Each row has a name. Each question is about the rows just above it.

z140: [138 100 166 146]
z314: [138 138 107  66]
z71: [146  79  80 107]
Which value is in both z314 and z140?
[138]
Which value is in both z71 and z314?
[107]
Shared by z140 and z314:
[138]
Which value is in both z314 and z71?
[107]
Shared by z71 and z140:
[146]

z562: [198  91  78 182]
z77: [209 117 114 139]
z900: [205  95  81 170]
z346: [203 146  78 145]
z909: [199 112 145  79]
z454: [210 195 196 135]
Which value is in both z562 and z346?
[78]
The one value in z346 and z909:
[145]

z454: [176 176 208 177 121 169]
z887: [139 121 122 122  81 176]
z71: [120 121 122 138 134 139]
Shared by z71 and z454:
[121]
The one value in z454 and z71:
[121]
Whose row is [120 121 122 138 134 139]?
z71

z909: [146 121 139  66 129 119 156 142 134 110]
z77: [113 118  44 120 136 121 187  79 151  93]
z346: [137 177 104 151  90 140 150 113 139  88]
z71: [136 118 146 127 142 147 119 126 121 154]
The one value in z346 and z909:
[139]
Whose row is [113 118  44 120 136 121 187  79 151  93]?
z77
Which value is in both z909 and z346?
[139]
Which value is in both z909 and z77?
[121]

z900: [129 116 125 128]
z223: [134 134 120 125]
z346: [130 135 134 128]
z218: [130 127 125 127]
z454: [103 127 197 139]
z314: [128 124 133 130]
z140: [125 127 129 116]
z77: [124 129 126 128]
Which value is in both z140 and z77?
[129]
Shared by z346 and z77:
[128]
Shared by z218 and z454:
[127]
Which value is in both z900 and z314?
[128]
The one value in z346 and z218:
[130]
The one value in z223 and z218:
[125]

z71: [153 132 125 118 149 107 112  87 152 130 108 100 150 169  99 117 133 151
 160 133 110 141  93]
z900: [123 100 110  87 151 148 116  71  81 123 117 114 142 134 113 108 130 127
 156  63 101  92 115]
z887: [142 168 168 108 116 142 158  87 131 141 163 178  71 165 137 159  61  45
 116 123 135 152 163]
z223: [168 133 140 144 167 165 150 162 135 149 116 152 147 109 131 158 132 139
 112 109 141 101 182]
z562: [159 157 155 154 142 106 143 173 153 129 144 154 103 142 148 147 141 123
 109 171 152 167 148]
[123 100 110  87 151 148 116  71  81 123 117 114 142 134 113 108 130 127
 156  63 101  92 115] is in which row?
z900
The row with [168 133 140 144 167 165 150 162 135 149 116 152 147 109 131 158 132 139
 112 109 141 101 182] is
z223
Where do [142 168 168 108 116 142 158  87 131 141 163 178  71 165 137 159  61  45
 116 123 135 152 163] appear?
z887

z900: [120 118 107 149 113 150 106 103]
z140: [113 117 114 105 103 113 155 149]
z71: [130 141 118 139 118 123 148 117]
The one value in z900 and z71:
[118]
Shared by z140 and z71:
[117]
The one value in z71 and z140:
[117]
Whose row is [130 141 118 139 118 123 148 117]?
z71

z454: [ 67 120  79 141 121  99 140 131 143  93 122 102 121 104]
z887: [ 67 120  79 141 121  99 140 136 119  92 131 122 104 107]
z562: [105 119  93 163 132 127 112  90 118 121 123 103 108 128]
Where do [105 119  93 163 132 127 112  90 118 121 123 103 108 128] appear?
z562
[ 67 120  79 141 121  99 140 131 143  93 122 102 121 104] is in which row?
z454
Which row holds [ 67 120  79 141 121  99 140 136 119  92 131 122 104 107]?
z887

z71: [189 150 126 157 126 127 116 126 125 123 135 133]
z900: [130 148 117 107 126 170 121 135 127 139 120 133]
z314: [130 148 117 107 126 127 121 138 124 127 126 138]
z140: [189 150 113 157 126 127 116 126 125 123 135 133]
Whose row is [130 148 117 107 126 170 121 135 127 139 120 133]?
z900
Whose row is [189 150 113 157 126 127 116 126 125 123 135 133]?
z140

z140: [132 128 113 125 120 125 119 135 129]
z900: [131 130 130 126 136 120 129 133 134]
z909: [125 129 133 131 124 113 126 133 128]
z71: [130 132 134 129 123 136 120 126  84]
z77: [127 130 133 126 112 139 132 137 104]
z346: [116 126 130 129 133 117 126 136  99]
z887: [138 133 117 129 135 126 129 116  48]
z218: [108 130 112 128 130 128 129 125 133]
z223: [132 125 136 124 133 135 129 126  77]
z562: [128 128 126 125 132 130 117 150 137]
z454: [123 127 129 127 138 120 126 136 108]
The one value in z346 and z140:
[129]
The one value in z140 and z346:
[129]
The row with [127 130 133 126 112 139 132 137 104] is
z77
[116 126 130 129 133 117 126 136  99] is in which row?
z346
Whose row is [131 130 130 126 136 120 129 133 134]?
z900
Where do [132 128 113 125 120 125 119 135 129] appear?
z140

z140: [ 82 115 119  87  87 103 115 131 179  94 148 192 103  78 146  60 131 148
  84 144 156 126  99  99 191 150  90 164  74]
z77: [ 95 124 119 115  94 127 121 123 151 100 131 186 104  86 141  81 131 103
  87 141 149 132 104 118 178 154  82 160  79]
z218: [192 115 119  99  87 122 104 131 148  94 148 192 103  78 146 193 131 148
  84 132 156 104  99 112 191 151  90 164  74]
Whose row is [192 115 119  99  87 122 104 131 148  94 148 192 103  78 146 193 131 148
  84 132 156 104  99 112 191 151  90 164  74]?
z218
Whose row is [ 82 115 119  87  87 103 115 131 179  94 148 192 103  78 146  60 131 148
  84 144 156 126  99  99 191 150  90 164  74]?
z140
Whose row is [ 95 124 119 115  94 127 121 123 151 100 131 186 104  86 141  81 131 103
  87 141 149 132 104 118 178 154  82 160  79]?
z77

z218: [181 118 157 175 100 109 142]
z454: [103 145  85 141 101 130 111]
z346: [ 68 202 117 132 139 147 123]
z71: [121 172 132 121 158 146 118]
z909: [133 190 181 124 129 180 170]
z900: [111 180 166 151 133 140 116]
z314: [130 140 133 129 145 136 129]
[133 190 181 124 129 180 170] is in which row?
z909
Shared by z909 and z218:
[181]

z346: [ 75 146  75  98 111]
z77: [ 75 202  92 145 145]
z140: [156 171 149 145 192]
z909: [177 111  74 114  98]
z223: [ 74 130  75 146 137]
z454: [115  84 163 133 120]
Which value is in both z223 and z909?
[74]
Which value is in both z77 and z140?
[145]
The one value in z77 and z346:
[75]
Which value is in both z346 and z77?
[75]
[ 75 202  92 145 145] is in which row?
z77

z454: [140  94 120 119 127 107 148 137 133 132  88 189 158 155 141 172 125 117
 142 114 155 158 135 132 149  94 124 139 142 172 111 167 136 114 166  93
 126  94 160 125 135  92  96  68 110 158 119 156 101 111 124]
z887: [140  94 120 119 127 107 148 137 133 132  88 189 114 155 141 172  84 167
 168 114 155 158 135 132 149 161 124 139 159 172 111 167 136 114 144  93
 126  94 160 125 135 118 116 161 127 150  90 122 155 133 141]
z900: [140  94 120 119 127 124 148 137 133 132  88 189 114 155 141 172  84 117
 142 114 155 158 135 114 149  94 119 139 142 172 111 167 136 120 166  93
 126  94 160 125 135 118 116 161 127 150 103 122 155 133 141]
z77: [135  91 129 117 126 117 144 138 125 117 111 183 102 153 155 173  74 108
 141 122 171 161 141 107 164 109 122 124 131 168 120 170 136 115 157  94
 123  97 160 128 136 124 120 158 127 147  96 121 155 132 141]
z218: [135  91 129 117 126 117 144 138 125 117  99 183 102 162 155 173  74 108
 141 122 171 161 141 107 164 109 122 124 131 168 120 149 136 117 159  98
 120  88 158 126 125 125 122 150 120 151 143 110 161 128 142]
Whose row is [140  94 120 119 127 107 148 137 133 132  88 189 158 155 141 172 125 117
 142 114 155 158 135 132 149  94 124 139 142 172 111 167 136 114 166  93
 126  94 160 125 135  92  96  68 110 158 119 156 101 111 124]?
z454
[135  91 129 117 126 117 144 138 125 117 111 183 102 153 155 173  74 108
 141 122 171 161 141 107 164 109 122 124 131 168 120 170 136 115 157  94
 123  97 160 128 136 124 120 158 127 147  96 121 155 132 141] is in which row?
z77
Whose row is [140  94 120 119 127 124 148 137 133 132  88 189 114 155 141 172  84 117
 142 114 155 158 135 114 149  94 119 139 142 172 111 167 136 120 166  93
 126  94 160 125 135 118 116 161 127 150 103 122 155 133 141]?
z900

z454: [ 99 117 132 130]
z223: [ 85 135 105 111]
z562: [113 112 132 166]
z314: [138 110 144 131]
z218: [117 110 136 116]
z900: [127 138 103  67]
Where do [117 110 136 116] appear?
z218
Shared by z218 and z454:
[117]
The row with [ 99 117 132 130] is
z454
The one value in z454 and z562:
[132]

z900: [173 165 198 149 119 148  79]
z346: [148 142 155 145 133 135 148]
z77: [142 182 168 187  64 135  88]
z218: [129 126 133 140 118 147 180]
z887: [168 149 176 148 137 141  56]
z454: [152 152 181 180  84 139 100]
The one value in z454 and z218:
[180]
The one value in z346 and z900:
[148]
The one value in z900 and z346:
[148]
Shared by z218 and z346:
[133]
The one value in z77 and z887:
[168]

z909: [101  93 153 108 139 111]
z223: [140 108 200 115  55 131]
z140: [138 109 147  85 141 109]
z218: [133 108 111 150 118 129]
z454: [107 108 150 110 168 107]
z314: [137 103 138 109  94 122]
z77: [109 108 158 108  86 128]
z900: [157 116 150 111 121 131]
z346: [106 128 134 120 160 118]
z887: [109 108 158 124 117 119]
z71: [ 97 115  92 112 121 128]
The one value in z454 and z909:
[108]
Shared by z887 and z314:
[109]
Shared by z223 and z909:
[108]
Which value is in both z77 and z218?
[108]
Which value is in both z77 and z140?
[109]

z562: [126 135 135 107 119 137 137  99 109 133 142 114  94  79 144 140 118 140
 121 123]
z71: [ 94 150 161 112 140 135 157 140 127 142 150 121  93 139 195 150 162 159
 124 149]
z223: [126 135 135 107 119 137 137  99 109 133 142 114  94 137 144 140 118 140
 117  92]
Whose row is [126 135 135 107 119 137 137  99 109 133 142 114  94 137 144 140 118 140
 117  92]?
z223

z454: [168 159 165 178]
z346: [176 169 142 146]
z218: [166 130 199 194]
z140: [168 130 184 178]
z900: [142 116 129 175]
Which value is in both z900 and z346?
[142]
Shared by z140 and z218:
[130]
Whose row is [168 159 165 178]?
z454
Which value is in both z218 and z140?
[130]

z223: [143 153 123 153 101]
z77: [143 153 123  91  89]
z314: [126 122 144 101 129]
z218: [143 153 123 153 131]
z346: [151 166 128 197 137]
z562: [110 129 114 196 129]
z71: [145 130 120 166 123]
z900: [ 67 211 121 122 144]
Which value is in both z346 and z71?
[166]
Where do [151 166 128 197 137] appear?
z346
Which value is in both z223 and z71?
[123]
Shared by z314 and z223:
[101]
Which value is in both z562 and z314?
[129]

z140: [149 100 153 157 135 149 120 113 129 118 151 130 145 123  98 108 150 108
 133 149 138  83 135 125 142 128 139 111 126 134 148 122 122 119]
z71: [148 103 122 159 138 153 123 100 120 126 143 128 146 101 101  89 150 100
 129 171 143  74 117 124 153 139 143 113 129 133 144 114 118 128]
z454: [124 131 140 116 129 125 132 128 122 137 112 123 128 112 139 123 116 131
 120 145 133 130 127 123 128 130 129 142 122 101 119 126 131 135]
z218: [148 103 122 159 138 153 120 110 120 128 143 128 146 101 101  96 150 100
 129 171 143  74 117 124 153 139 143 113 129 133 144 118 118 128]
Whose row is [149 100 153 157 135 149 120 113 129 118 151 130 145 123  98 108 150 108
 133 149 138  83 135 125 142 128 139 111 126 134 148 122 122 119]?
z140
Whose row is [124 131 140 116 129 125 132 128 122 137 112 123 128 112 139 123 116 131
 120 145 133 130 127 123 128 130 129 142 122 101 119 126 131 135]?
z454

z346: [117 127 159 130 174 141 103 140 145 121 108 129 197 106 154 152 115 133]
z909: [114 121 131 109 124 131 172 125  88 153  88 118  79 140  90 149 116 118]
z71: [131 141 124 122 162  98  99 108  81 141 108 127 121 160  75 123 100 145]
z887: [114 150 142 113  77 130 143 137 141 119  88  73 112 102 117 130 142  97]
z314: [105 148 111 130 122 117  93  84 130 113  78 136 149 129 125  87  97 157]
z454: [126  95 122 110 114 118 158 181 118 153  85 165  93 136 124 121 120 104]
z223: [126 151 100 141 134 150 115 139  98  93 148 145 118 110 122 154 169  68]
z77: [ 82 128 164 112 126 120 119 177 107 148 102  94 138 127 114 106 159 104]
z218: [ 95 138 131  83 149 130 128  89  96 144  94 138 141 127 135  72 117 118]
z140: [ 89 158 130 130 108  87 112 111  89 149 114 139 161  74 135 124 144 136]
z562: [ 85 138 150  86 128 129 131  95 155 112 153 157  89 132 111 110 126 166]
Whose row is [ 95 138 131  83 149 130 128  89  96 144  94 138 141 127 135  72 117 118]?
z218
Which value is in both z140 and z223?
[139]

z454: [165 122 109 141 160 154 112 145 144 149 114 149 145 134 122 141 157 157
 141 142 122 137 130 165 134 119 112 135]
z223: [107  96 127 110 106 104 122 141  85 117 149 113 105 114 118 127 135 126
 142  86 118 119 129  82 124 115 125 144]
z562: [154 131 106 107 146 136 108 165  92 122 109 146 126 130 108 102 130 163
 118  89 119 124  98 160 112 111 106  96]
z77: [111 131 147 136  83 106 124 125 135 113 144  99 133 117 107 114 124 116
 118 145 124 126 116  73 113 155 119 131]
z218: [169 134  97 131 182 150 110 153 128 135 100 164 139 129 119 120 159 164
 141 121 119 128 108 118 119 101 113 117]
Whose row is [107  96 127 110 106 104 122 141  85 117 149 113 105 114 118 127 135 126
 142  86 118 119 129  82 124 115 125 144]?
z223
Whose row is [169 134  97 131 182 150 110 153 128 135 100 164 139 129 119 120 159 164
 141 121 119 128 108 118 119 101 113 117]?
z218

z900: [139 102 110  67  78 106  90 107]
z346: [133 159 115  77  90 158  79 133]
z454: [139 102 110  67  78 106 109  94]
z223: [150 117  90 119 121  68 134 159]
z314: [ 91 175 117 109 128 121 122 141]
z71: [ 67 153 160 125 115 108 161 187]
Shared by z454 and z314:
[109]
The one value in z71 and z900:
[67]
Shared by z900 and z71:
[67]
Which value is in both z454 and z71?
[67]
Which row holds [133 159 115  77  90 158  79 133]?
z346
Shared by z314 and z454:
[109]
[ 91 175 117 109 128 121 122 141] is in which row?
z314

z218: [143 136 135 110]
z77: [105 151 108 147]
z314: [143 204 114 108]
z909: [123 171  84 109]
z223: [112 142 148 140]
z562: [105  73 119 198]
z454: [109 149  68  94]
z140: [109 161 107 126]
z900: [165 167 169 102]
z71: [133 110 141 166]
z346: [126 129 166 149]
z887: [151 122 181 125]
The one value in z77 and z314:
[108]
Shared by z140 and z909:
[109]
Which value is in both z314 and z218?
[143]
Which value is in both z140 and z454?
[109]

z218: [128 126 123 116 127 114 106 135 125 119 103 119 110 119 128 101 119  78
  66 120 133 123 121 107 120  73  97 138 106 122 148 135 117 129 146 140
 143 137 127 141 126 139 155]
z77: [131 126 123 116 117 114 106 135 125 119 103 119 110 119 121 101 119  78
  66 133 133 123 121 107 120  73  97 138 106 122 148 135 117 129 146 140
 143 137 127 141 126 139 155]
z223: [128 126 123 116 117 114 120 135 104 119 103 119 110 119 121 101 119  78
  66 133 133 123 103 107 120  73  97 138 106 122 107 116 105  94 121 125
 118 125 124 130 113 124 116]
z140: [128 126 123 116 117 119 106 135 125 122 103 119 110 119 121 101 119  78
  66 119 133 123 137 118 126 131 121 119 122 133 114 129 140 127 121 131
 120 122 145 121 126 135 110]
The row with [128 126 123 116 117 119 106 135 125 122 103 119 110 119 121 101 119  78
  66 119 133 123 137 118 126 131 121 119 122 133 114 129 140 127 121 131
 120 122 145 121 126 135 110] is
z140
Whose row is [128 126 123 116 127 114 106 135 125 119 103 119 110 119 128 101 119  78
  66 120 133 123 121 107 120  73  97 138 106 122 148 135 117 129 146 140
 143 137 127 141 126 139 155]?
z218
Whose row is [128 126 123 116 117 114 120 135 104 119 103 119 110 119 121 101 119  78
  66 133 133 123 103 107 120  73  97 138 106 122 107 116 105  94 121 125
 118 125 124 130 113 124 116]?
z223

z454: [126 154  96 212]
z77: [125  95 151 170]
z314: [127 114 119 154]
z218: [120 114 113 114]
z909: [127 118 155 119]
z71: [126  96 120 152]
Which value is in both z314 and z454?
[154]
Which value is in both z314 and z218?
[114]
Whose row is [126  96 120 152]?
z71

